(in the rows, 128 means zero)
Each named turn below is shown by a few rows before and after it. Which turns, in which order, take the first row of each later pair to the second? The first pair is answered.
L:
[114 131 124 139 136 202 116 138 201  94 160] => [158  84  88 164 179 155 135 188 106 123 141]
[136 126 120 104 157  51 141 139  93 123  97] => [111 169 146  93 109 105 120  90 184  98 122]
[121 129 133 107 131 105 162 137 133 104 129] => [131 134 122 120 112 130 156 127 150  98 144]
[ 84 123 144 142 141 160  99 126 142 137 129] => [115 110 119 163 142 168 101 137 122 144 138]
Q:
[172 110 115 141 165  89 120 130 114 126 115] => [162 116 121 156 159 104 121 126  87 151 109]
[160 121  94 141 151 109 106 130 102 127 113] => [139 127 104 149 149 127 108 131  83 144 106]
[ 85 110 157 133 123 143 156 182 126 138 152] => [101 104 149 121 134 127 158 186 149 116 159]
M:
[110 132 152 141 134 143  81 108 158 162  90] => [112 136 151 145 122 158  85 104 160 162  98]
[148 124 119 143 124 104  92 107 122 137 124] => [132 133 119 148  97 153 114 113 136 126 153]
[152 142 125 132 112 124 120 116 118 137 129] => [123 138 135 129 107 152 139 133 132 120 140]
[ 95 138 134 121 109 169 122 142 134 137 136] => [ 93 124 137 110 148 122 110 155 131 137 111]
R:
[141 117 129 144 141 103 119 142 100 144  95] => [126 133 132 157 121 166 101 133 145 139 123]
[138 113 127 128 108  65 143 105 130 100 149] => [113 122 139 165 110 103 118  93  84 157 133]
[135 127 128 142 140 110 100 106 138 131 120] => [133 132 130 140 135 118  98 105 146 130 123]
Pairs:
Between the rows of a pair lie 2 to 3 turns.
[125 116 116 126 139 143 119 145 170  99 147] => [139 125 108 161 131 159 102 128 120 149 136]
Q R R
[135 115 120 111 130  74 149 123  79 119 107] => [ 73 121 134 146 128 166 127 134  87 150 116]
R L M
[152 162 144 129  87 119 119  70 169 110 132] => [165 121  97 179 107 169 148 142  92 139 153]
M L Q
[132 117 121 125 127 145 156 152 127 100 150] => [108 121 150 122 150 107 133 134 102 135 103]
M L R
[124 121 124 110 124 130 147 135 147  84 148] => [104 133 144 129 123 134 143 124  81 140 118]
R M Q
[176 101 115 166 136 137 161 163  87 164 169] => [ 80 120 167 155 143 184 147 156 134 172 156]
R L R
[121 115 143 111 123  95 127 111 125 141 102] => [138 122 134 120 103 102 127  97 120 145 112]
L R Q
[118 122 118 116  98 138 163 129 139 113 122] => [150 116 107 118 103 107 156 120 123 122 111]
M Q M
[121 101 111 158 152 157 142 172 113 119 144] => [147  97 103 146 159 133 128 164 146  95 149]
M R R
[ 94 144 160 114 112 142 140 127 119 128 109] => [100 132 156 106 126 113 138 138 120 122  96]
Q R
[126 139 134 146  94 164  86 101 153 135 139] => [160 137 128 151  89 122 108  95  99 153 125]
R Q R
[132 162 153 138 126 109  56  76 126 155  97] => [103 169 159 128  98 168  82  91 174 115 134]
M Q
[156 107 112 127 141  72  81  83 135 146  97] => [139 124 122 130 130 102  70  66 154 150 103]
L R
[128 136 136 139 110 119 135 110  74 161 116] => [138 150 136 145  90 151 125  91 106 152 135]
L L
[134 139 133 131 141  83 104 104 108 155  97] => [163 126  96 165 117 149 116 129 106 148 145]
L M L
[173 120 117 114 120  58 108 125 118 103 136] => [159 119 118 112 106  69 139 138  74 114 135]
M L
[109 129 148 126 135 103 113 120 127 158 104] => [131 140 142 131 109 114 113  98 130 161 113]
Q M
[144 150 158 161 122 142 107  83 120 150 115] => [160 141 144 150 114 154 114  98 168 108 145]
L R
[117  88 125 132 191 110  94 174 157 129 112] => [156 131 108 167  92 195 105 119 142 144 163]
M M
[110 109 143 109 167  68 138 145  76 157  92] => [116 133 159  72 135  51 138 109 149 111 104]
Q L R
[119 132 108 131 116 184 130 126 150 124 148] => [160 116  94 107 136  95 150 137 117 113 130]
Q Q R
[115 182 164 134  83 145 117  46  74 172 106] => [120 141 143  71 116 117 152 110 209  41 151]
M Q Q
[ 78  98 149  96 185  95 141 192 162 103 107] => [ 70 134 149 145 139 204  95 135 188 134 137]
R L
[144 117 128  87 160  73 151 150 146 103 118] => [116 143 134 152 131 159 122 116  86 189 112]
R M
[118 159 161 116 107 107  96  88 168 151 128] => [101 156 167 115 119  96 106 100 119 172 106]
M R R
[ 85 115 159  99 169 114 116 166 131 116 106] => [189 134 123 117 124  82  95 107 113 126 121]
Q M
[ 81 111 131 115 151 138  86 128 191 135 117] => [141 136 115 129 107 136  76  79 174 152 131]
M R M
[ 87 120 131 103 125  92 134 116 118 137 112] => [121 136 116 130  89 138 117  86 132 144 141]
M Q L
[172 117 118 124 135  92 144 136  91 136 118] => [169 147 124 122  94 146 124  97 159 114 148]
L L
[161 124 126 123 112  92 137 124 105 132 129] => [129 135 136 129  89 146 149 127 108 131 147]
M Q
[101 141 134 131 126 147 157 132 131 142 111] => [123 135 119 132 127 152 153 137 163 119 129]
L Q Q
[ 93 143 126 137 168 176 110 154  88 134 116] => [106 145 132  93 156 148 132 157 156  69 136]
L R
[139 140 134 119 100 145 127 114 153 119 149] => [133 141 142 125 113 114 126 103 101 153 116]
R L R
[111 153 131 137 111 157 134 107 127 141 123] => [ 95 137 138 113 139 125 144 137 148 115 114]
M R
[175 122  99 153 132 116 112 139 157 106 133] => [111 132 120 172 124 178 133 158 116 137 131]
Q Q M
[154 109 109 132 119 115 114 132 193 102 150] => [179 108  94 163 110 112 118 126 107 154 138]
L M R
[116 137 133 134 109 139 123 114 123 136 122] => [115 127 137 135 119 124 127 125 110 138 114]
L L
[ 79 111 130 107 165 140 144 176 154 100 128] => [150 112  88 127 138 154 135 162 170  85 163]
L Q
[142 136 121 147 110 133 110 100 111 156 118] => [120 117 128 128 127 111 151 134  85 143 108]
M R R
[ 99 110 124 145 152 169 122 162 122 137 133] => [144 102 108 142 156 123 130 159  91 143 124]
R Q R
[104 127 136 102 148 125 150 120 132 135 142] => [114 124 130 100 145 127 145 118 147 128 147]
R R Q
[ 88 130 115 142 123 176 117 125 138 128 124] => [126 128 105 143 148 116  92 107 116 145  98]
M M
[125 104 132 127 148 154 153 173 158 100 142] => [122  99 135 137 160 131 152 177 109 130 113]
L R
[125 144 156 150 104 154 131 144 142 120 122] => [143 144 156 145 120 117 108 125 149 125 104]
M M L
[157 131 102 163 103 178 117 134 109 126 162] => [170 117 100 151 121 120 134 143  67 132 136]
R R
[105 129 138 126 151 136 112 135 155 115 128] => [157 143 126 123 128 110 114 108 144 114 135]
M M R
[198 130 117 128 134 117 100 121 166 113 141] => [126 154 158 151 127 171  85 102 138 167 120]
Q L R
[156 148 122 116 126 140 130 118 160 118 147] => [140 154 130 138 135 149 117 112 115 162 127]
R R
[103 125 129  92 128 118 183 169 132  83 135] => [107 173 154  87 102 101 134  91 157 102 117]
M Q L
[173  94  86 131 103 118 135 151  87 112 143] => [ 95 101 133  91 120 100 163 161 100 103 116]
M L
[ 65 157 151 163 124 182 162 144 103 151 114] => [102 137 144 116 146  84 200 165  95 116 102]
R R
[165 114 125 181 115 172  86 132 122 136 145] => [147  85 129 153 169 130  85 172 150 113 130]
M Q M
[ 64 136 169 112  91 165 182 124 125 116 133] => [ 56 132 174 135 106 168 156 114 101 151 116]
Q R R
[127 115 122 141 166 143 111 144 121 145 136] => [164 124 113 141 146 120 117 122 113 136 143]
R R M
[ 93 131 131 134 152 107  99 111 104 164  92] => [144 110  82 165 141 157  99 136 123 143 142]
R L
[128 139 140 113  91  93 153 103  99 137 116] => [ 95 129 152  97 116  96 164 130 122 117 113]
M Q M
[120 110  99 119 149  93 128 158  98 104 138] => [122 140 121 105 135  73  99 108 128 106 125]
L M
[148  88  86 148 174  77 123 127 107 109 114] => [129 124  99 179 110 163 130  85  74 152 131]
M Q
[110 136 135 126 142 179 131 129 132 143 140] => [109 125 136 112 171 147 121 139 152 131 129]
M R
[ 93 127 141 130 124 157 134 140  91 154 114] => [129 106 108 138 131 167 128 165 115 131 142]
M R L
[181 137 109 116  78  94 166 139  94 106 162] => [105 115 135 106 141  80 170 185  78 120 120]
Q M M
[129 121  91 155 186 131  78 126 136 121 130] => [130 133  97 142 173 120  77 107 161 105 134]
L L Q
[128 153 140 112 126 100 143 109  84 149  98] => [137 169 141  97 106 111 141  92 137 114 119]
L R
[ 71 151 164 121 113 132 150 117 135 120 129] => [ 99 136 152 107 138  74 146 127 120 115 112]
Q R Q
[132 119 116 174 145 143 110 159 106 160 132] => [ 80 127 148 151 154 142 112 156 139 151 117]
Q L
[186 113 129 104 125  75 118 132 103 129 125] => [183 141 134 123  82 133 107  94 114 141 146]
L L Q
[123 122 134 165  92 168 154 145  59 152 154] => [126 125 134 167  85 177 149 140  67 149 158]
L L L
[126 115 105 135 161 106 120 136 148 130 117] => [108 124 116 145 155 119 112 124 137 150 104]
Q R L
[173 119 135 107  98  95 182 118  81  75 117] => [104 145 173 138  99 145 151  91  53 137  92]
R L
[160 109 106 129 121 115 170 140  77 136 124] => [ 75 141 162  94 120 126 153 113 150 117 106]
L R Q
[ 57 121 140 111 201 157 102 161 187 100 137] => [129 108 120  88 208  40 126 156 124 100 110]
R L R
[129 130 110 151 127 176  85 121 150 132 145] => [173 121  96 133 135  97  93 114 127 124 130]
M R M
[179 117  83 154 142 141 123 142 132 105 167] => [177 123  87 152 134 150 118 135 147 100 169]
L L L
[171 138  90 111 133  93 144 125 112 154 128] => [136 133  96 127 140 131 147 148  90 175 127]
Q R L
[119 138 146 109 131  76 134 104  91 154  90] => [118 158 150 120  94 115 136  81  96 161 104]
Q M
[ 91 110 150 151 132 170 101 118 117 168 124] => [104 102 145 113 137 148 112 135 188 105 147]
M R
[121 119 127 119 140  92  92 152 154 130 125] => [132 119 116 149 136 122  78 148 139 155 134]
R L L
[120 154 139 113 101 116 137  92 122 138 119] => [130 145 133 100 105 113 150 105 150 108 133]
M Q Q
[129 171 108 126  93 160 135  76 168 118 174] => [165 116  74 112 156  92 153 144 150  91 168]
M Q L
[170 146  87 108  87 137 175  88 177 133 162] => [144 152  95 145  98 160 155  75 110 200 133]
R R
[146 127 116 119 116 142 156 154 134  97 152] => [125 129 130 100 139 114 144 150 156  91 133]
M L
[134 112 118 146 162  84  92 138 104 151 124] => [ 98 139 148 114 140  94  92 111 167 115 130]
Q L R
[114 140 154 137 165 120  80  84 140 148  92] => [136 138 145  94 148  94 118  89 179  95 117]
M Q R
[165 144 142 118 108  95 129  93 110 173 110] => [130 132 152  80 107 105 183 137 146 116 132]
M R M
[132 108 105 115 134  99 142 145 115 124 114] => [130 112  99 116 123 134 132 144 157 105 133]
L L M
[102 116 135 148 133 168 144 145 137 142 133] => [ 96 125 144 137 146 145 118 127 169 135 120]
M L
[159 123 109 134 145  88 137 134 104 143 137] => [153 152 118 132 110 126 124 100 161 125 161]
L L
[128 134 134 135 107 152  77  87 157 136 119] => [ 99  99 137 122 162 110 108 151 104 140  89]
M L L
[123 102 122 144 135 149 149 133  82 167 146] => [ 98 100 133 117 136 156 159 148 149 115 162]
Q R
[137 145 139 120 129  93 114  87 121 145 111] => [112 152 144 117 102 143 132  97 154 121 140]
M Q Q
[165 124 105 127 100 130 143 132 121 117 153] => [122 122 132 121 129 106 144 140  83 145 115]
R R L
[161 119 113 121 107 115 153 127  97 133 137] => [109 128 133 139 106 172 140 122 106 153 135]
R Q
[116 115 110 164 134 162 123 166 104 147 159] => [ 71 141 145 138 126 165 116 138 151 130 153]
L L
[156 119 119 143 130 119 142 158  51 124 144] => [141 113 120 135 149 115 144 173  57 119 138]
M M M
[113 123 124 118 135 117 144 143 155 103 139] => [156 137 115 137 109 111 132 110 132 122 139]
M M
[170 112 120 111 129 103 119 119 135 114 136] => [157 115 126 109 104 126 154 132 107 113 145]
Q M R
[130 123 118 179 156 162 106 131 106 155 130] => [114 122 129 168 173 149  96 135 122 149 118]
Q M
[116 134 147  80 117  90 167 121 154 104 119] => [133 143 145 106  99  90 160  93  98 152 107]
M Q Q
[159 117 104 160 115 128 147 127  66 168 129] => [109 125 122 129 104 184 152 139 171 105 166]
Q R
[ 85 109 115 126 149 151 140 187 159  92 151] => [158 133 113 117 142  67  91 109 171 102 127]
M L Q
[159 142 127 134 123 114 104 106 147 118 128] => [122 133 134 124 132 138 132 141 164  98 143]
M Q M
[152 136 111 144 147 124  59 112 185 136 135] => [143 154 114 163 105 177  79 101 145 166 150]
R R M
[126 145 135 105 134 117 117 113 181  98 123] => [176 139 112 121 129  91 116 102 128 123 117]
M Q L
[172 141 121 136  83 158 136  96 149 118 163] => [173 121 110 122 103 144 154 135 159  94 169]
L R R
[109 133 137 136 142 126  83 116 133 155 140] => [126 124 133 118 152  83  97 124 129 139 133]
R R
